Each row is where one point has got to under a steady rotation. How many ticks took it there?
The counts run from 0 to 138.
[  4 -49   5   9 -17  19 -11   8 -11 -25 -14   7 -13  24 -25  -3  -2  -9
 -12 -18 -15  20  12  12   0 -13   5 -31  39  11 -13  -3  -9   7   0  -1
  46   1  12 -10  19  16  20   6  -8   8  -5  14   5  11   5   2 -16  -7
  -5   2 -11 -10 -30 -13  14  -5]
12
[ 11 -15   2   5  -4  -2  15  -7  -6   7 -23  -6   3  14   1  38   0 -32
  -8   8 -29  23   4  -9   5 -10  29   4  11   7  10 -10  -6  -3   9 -10
  33  11  52  18   7 -20   1  -7   4   3 -13  12  -1  -5  -8   1  25 -11
   5   5  -1  -1 -28   7  30  -6]
102
[ -4  10 -17  23   1  -5  11  -6  22   5  -1  31   7   9 -22 -13  11  24
   0 -17  -5  -9 -12 -27   4   0 -23   6 -38   6  23  -3  -3  19  14  -6
 -19 -24   6  -1   4  10  10 -18 -29   6 -11  26  13  25  -2   7   9  35
  29 -10  12  -2  14   1 -19  31]
138
[ -7   1  31  -1   8  -3 -15  30  11 -14 -35  14 -19  -8  -5  -9  13  20
  13   4  -7  25 -10   7  -6  -8 -26  -5  21  37  -1  50  15  -5  -1  22
   7  -8   0 -13 -10   2  18  14  -9 -21  13  -9   9  10  11  10  -5   4
   0  10   1  11   8  13 -38 -11]
78
[  5 -12 -10   0  20  17   7   8   6  -6 -16 -35  -2 -19 -14   9  -7   5
 -11  -1 -16  13 -11  28  13 -31  10   9   0  14 -19  19 -16   2 -15 -24
  45 -29   6  -4  22 -10  21   9   5   8   1 -22 -10  30  -6   0   9  12
 -27 -26 -25  12  13 -24  26 -16]
17
[-13 -17  -5  -4  -6   3   9  27   1  22 -36  30 -14  10   8  19   8 -18
  22  21  -8  23  22 -19  -6   6  24  -3  24  -6   3   5  -6 -13  25 -10
  27   1  28  11   0 -29  10 -36  10  -5  -9  11  24   2 -19  -5  36 -26
  10  -5   0 -15  -6   9  21 -12]
91
[  4   5  24 -16  16 -10   6 -19   0 -17  -3  43   7   0   4  -7  21   8
  24 -12  14  -4 -21   1 -19   5   3   9  38  38   9  11  13  28   8  -3
  -2   2  14 -17  -3   2   0  29   4   6  -4 -10   2 -18  34  -4  -2  -7
  11  34   8  12   1 -25  -1  38]
73
[  7  -6  -1  18  14  -1   5  15 -18 -11  -1 -14  20  10 -17  24  -7  -9
  -2   9 -10   4 -18 -14  -7 -16  32  -6  29  17 -16   0  19   8  15 -16
  48  -5  20  21  13   0  -3   7  -4  23 -13 -24 -19  -6 -11 -10  15 -13
  -6 -41   0  -5  -1   0  36  20]
15
[-15 -26  -8  -9 -10  -3   4  12  -5   7  -3  33 -12   7 -10  21 -11 -12
  11  11  -7  19   7 -16   0  12  22 -11  39  -2  -9   7  12   2  26 -15
  24  11  29  -4  20 -25  -3 -22  24  12 -22  -5  11  20 -13   6  36 -16
  10  -9  -3   2  -7 -13  37  -3]
92
[ 10 -44  -7 -18  14  14  10  19 -33 -18  -6  -4  -4   7  -7   7 -22 -18
  -3  -1  25  24   3  16  23 -30  -6  10   8  -5   8 -22 -16   3   7 -17
  20   7  -5  23  21  10  14 -24  17  14  -8  18   0  -8  -1 -13  12   5
 -10 -11 -27 -13 -13 -38  21  -2]
22
[ 16   2 -31  14  15 -35  17  -9 -13   5 -15  47  11  17  13 -21  11   3
 -11   0  29  -9 -15 -29 -10  12  14  -2 -14  -7   1 -35  16   6  33  -3
  21 -10  -5  -5  -3   7 -23 -14 -12  -1   1   3  10 -20  -3   8  24  -6
  14   5   5 -27   5 -14  14  -3]
53
[ 30   9  -7 -13  25 -45  21 -19 -14  -8 -12   4   6   5  22   0   8  -9
  -9  -9  24   5 -44  -7   6  -1  17  32   8   8  -8 -22  -1  -3  19 -18
  16 -12  10  -7 -23 -13 -11   2  12 -16   0   2  -3 -25  19  -1  23 -10
   1  23  -2  -5   8   1   6  22]
64
[ -6 -33   9 -12   6  23  -8   5 -18 -37   8  -1  12  13 -16  -2 -21 -10
 -16 -22   7  15   6   8  18 -11 -17  -7  32   0  12 -15  -8  16   2  10
  24  -2  13  15   9  13  17  11   5   6  -3  -4  12 -24  12 -16  15  -6
  -7 -17 -14   3 -13 -51   9   8]
23
[ 12  -6   0   1 -10   4   3  28  11   6  -5 -12 -30   5  -4  15  -4  -8
 -23   6 -18  23  -7  17  39 -20 -11  12  -6 -12  -3  18 -26  -1  -3 -11
  26 -12  14   1   6 -21  28 -16  12 -13  -2   1   1  37  -2   4  23   7
   6   4 -35  -9 -19  31  11 -18]
98
[ 20 -24 -11 -18  22  -1  19  -9  -6  -4 -31 -18   8   3  -9  13 -15 -17
  -7   4   9   5 -17  16  13 -21   9   9  10  12   8  -5  -2 -11  -5  -4
  29  -8  16  10  35   5  -8  17  15  32 -15  -1 -23 -20  -9   0   0   1
 -37 -15  -3   0  22 -32   8   0]
114
[-17 -12  25 -16  15  14  12   4  11 -20   8 -30   8 -29 -13   8 -24   7
  -2  -1  -9  19 -12  16  26 -19 -29  -2 -31  13  19  14 -20  -2 -20  -8
  15 -23   5  -5  14  -3  24   1  10   8   2  -7  -7  13 -13  -9   9  30
 -16 -12 -15  23  11 -28  -6   0]
28
[ -5 -26 -12 -13  11 -10  31   9  -2  17  -7  20 -12   2   4  -3 -31   2
   2  -8  20  11  -5 -13  22   8 -36  -9 -29 -19  25 -13 -18  -5  11   9
  -7  -1 -10  12  -5  17  -1 -49   7   0 -15  39  10   3 -19  14  25  23
  15   3 -11 -20   8 -21   7  -1]
130
[-18 -15 -18  17   7   1   3  -4   3   8  13  37  -3  -2 -17 -26   3  17
 -15  -5   8   1  -5 -26   0  16 -16 -17 -20   1   5  -6  -4  12  10   5
  13   3   0 -38  20  14   3 -24 -17   5  -9   9  25  28 -10  20  10  38
   8  -6  -9  10   9 -32 -12 -24]
50
[ 31   1  11  -8  17 -42   8   3 -19  -4  20   3 -12  13  -7 -15  -8  -3
 -18 -12  33  11 -43  -1  26  -2  -1  41  17  -2 -20 -11  15  11  15  -8
  14 -14  -6 -18 -18  -1 -11  15   7  -5 -12  -2  -6  -9  18  -7  13  -2
   3  15  -9   1   1   3   0  15]
65
[-22 -29  27 -14   9 -13   6  25  -6   5  -7  26 -20 -15  -5  -3 -10   1
  32  14   5  19  -3 -14 -11  15   8 -24  41  16 -19  24  15   7  15   4
  17  34  23 -14  11  -8 -10 -17  18  -1 -14   8  12   2 -14  20   0 -13
  14  16   3  16 -11  -5   8  -8]
81
[ -4 -11  -4   5   7 -38  18 -19  33   8  11 -22   2 -13 -17  -8 -24  10
 -14 -13 -13  12 -16 -14  24  15 -30  -3 -17  -5 -12   3  -6 -15   1   0
   9 -35   7 -24  -1   2  -2  10   2   1 -16  12 -19  28 -20  15  15  28
   8  -4  29  12  19   7   2  -8]
136
[  4 -18  11  18 -14  30 -14  35   8 -19  -3  22  -7  33 -18  21   4  -5
 -19   0 -24  18   3 -14  12   2  -6  -5   8  10  22   1 -11  27   5  -7
  15   3  17  10   8   1  41  -7 -18   5 -14   2  15  12   7 -18  20  -9
  24  -3 -19   1 -38  12  -6  13]
100
[ -3 -29   0 -34  13  -3   3  -4  17 -29  -4  10  22  15 -21   3 -21 -19
   3 -24  13   6   1   0  20  -6 -40 -10  -1   0  13 -13   3  -6   3  23
  -9 -15  -1  16  15  22   4  28   7  15 -20  22 -12 -29  13 -20  12   0
  12  -4  17  -8   9 -28   0  -3]
34
[ 16 -22   3   0   5  24  -5   3 -11 -24 -34  20   8  37 -24  19   2 -18
  -5  -3  -9   6   7   1   2 -28  -3  -5  11  30  30  -6   2   6   3   0
  12  12  10  24  23  22  20  -1 -32  10 -17  18   1 -29  13 -11  -5  -7
  -7 -11 -10   0 -23 -23  -9  13]
111
[ -2 -36  -1 -22 -21  15  -6  -2  18   3 -44  28 -23  33  -7  13  15 -13
  10 -12 -36  14   8   0   2  -8  -8  -5  40   5  11   6 -15  -6  10   5
  15  -4  29  -4  17  -7  22  -2  -5  -9  -5  29   9  16   9   2   7 -14
  17  14   6 -17 -19   7   0  13]
2
[ 23  14  13   0   6 -31  15 -25  -7 -22 -15  24  12  -1  27 -12  29  10
  -7  -9  16   6  -9  -2 -12  13  11  -1   0   8  14 -26  -9   5  16 -17
  36 -20  14 -20 -25 -12  -3   2  -7 -31  17   0  12 -25  20  -4  15  -6
   7  29  -6  -2  -7  -9   1  25]
63
[ -9 -14  -1 -13  16  30  13   7  16 -21 -12 -10   8 -15  -4  13   0  15
  14   1 -10  10   1  22  25 -18 -31   0 -39  13  34  14 -29   2  -3 -13
  -5 -29   6  15  11   6  41 -15   3   4  -7   8   0   3  -1 -12  14  35
  -5  -2 -18   8   9 -33 -14   9]
29
[ 20  19 -21  35   8 -22 -20   5   4 -11   2  18  10  10 -14  -5  15   8
 -35   1  13   7 -21 -27   5   0 -13  41 -12  12   4 -11  17   4  27   1
  10 -28   0  -8 -21   7  10 -12 -28  -9   4 -10  19   1   7 -10  20   9
  13 -24   9   9  23  -2 -38  12]
57
[  1 -23   7  -3  20 -30  21  -3   2  -3   5  18   9 -11   6 -10 -24 -10
  -9 -15   8   5 -13 -11   4  20  -9 -48 -16  -2   6 -17  -1  -9   5  15
  18  -2  -1   1   0  17 -25   8  -4   3 -11  29  -5 -17 -14  32  13  15
   2  14  21 -12 -10 -10  25 -27]
43
[ -7  -3 -16   3  10  36  -1  21   6  -9 -23 -10   1  -1 -25   3  16  10
  -9   4  -3 -12 -13  25   7 -29  -5  13   0  15   0   8 -11   7  -7 -26
  26 -19  -6   9  21   4  40  -8  -4  18   4 -22   0  28   4  -7  11  11
  -5 -36 -26   7   9 -25   5  12]
18
[-15 -15  18   3  10  -4   5  34  -8  10 -30  23 -15   3  -1   4  10  -5
  52  26  19  16  -6 -15 -20  -2   5   9  26  28   7  16  20 -10  29   6
  -7  23  16   7   1  -4   1 -29  -4  -3 -13   4  16  -4  -9  11  10 -15
   8   2   1   3   2  14 -15   7]
80
[ -8 -30  -2 -17 -10 -16   0 -23  23 -19  -4  10  11   7  -4  -6 -18   0
 -16 -35  -8  22  23  -8   8  20 -32 -29  -5 -11  26 -16  -9   3   7  15
  17 -29   1   1 -13  12   8  11 -11  -9   0  30  16 -13 -10   3  25   2
   7  11  33 -11  -2 -27  -6   8]
132
[ -7 -27   8  -5  -9   0  -5  -3   4  -3   5  28  -2  -3  -8   5 -12  -4
  -3  -5 -15  19  10  -6   9  24   0 -22  44  -6 -13   9   0  13   2 -10
  33  -2  33  -8  25 -22  13  11  27   8 -10 -17   2  30   2  -6  20 -14
  12   2  -4   6  -9 -20  41  -6]
93
[ -2 -18 -10 -13  17 -15  -2  10 -15 -20  -7  -1  26   8   2  18 -31  -8
   0  -5  11   4  -7 -12  -7   1  -8 -22   5   5  22 -25  23   0  18  18
  12  -6   6  35   2  16 -20  -7  -1  24  -7   3  -1 -44 -34  -1   9 -24
  -7 -33  22 -17  19 -34  -1  19]
123
[ -9 -14  -8  12   1   3  11 -25  -9   0  -1  42  -9   1 -10 -16  15  16
 -10  -7  32  13 -15 -19   1  10  -4  22   5   0  24 -21 -12  21   4 -16
  13   7   8 -29   5   4   1 -26  -4  -5 -11  -7  28   4  24 -13  15  15
  13  17 -17  20   0 -34 -21  18]
61
[ 14  -2 -24   7   7 -34  -5 -27   7  -7  -1  -1   6  -8  -5 -26  -5  -4
 -55 -20  15  17 -24   0  21   5  -8  -4  -2 -14 -11 -19  -1  -6   9   5
  39 -32  -6 -22  -6   4   0  21  -8 -13  12 -14   3   3   5  -1  21  11
  -5   6   4  -6  17 -13  -1 -23]
55
[ 12  15  -3  55  15 -24  -5  25  -4 -13  12  -2  19  -5   0  -6  -9  24
 -22   5   5  11 -17 -32   6  11  -8  16 -24   0  10  -9  15  11  21  -5
  23  -7  10 -15 -22   6  -3 -23 -23 -12   6 -11  22  12  -7   0  17   7
   7  -7   9  23   4  12 -32   2]
58
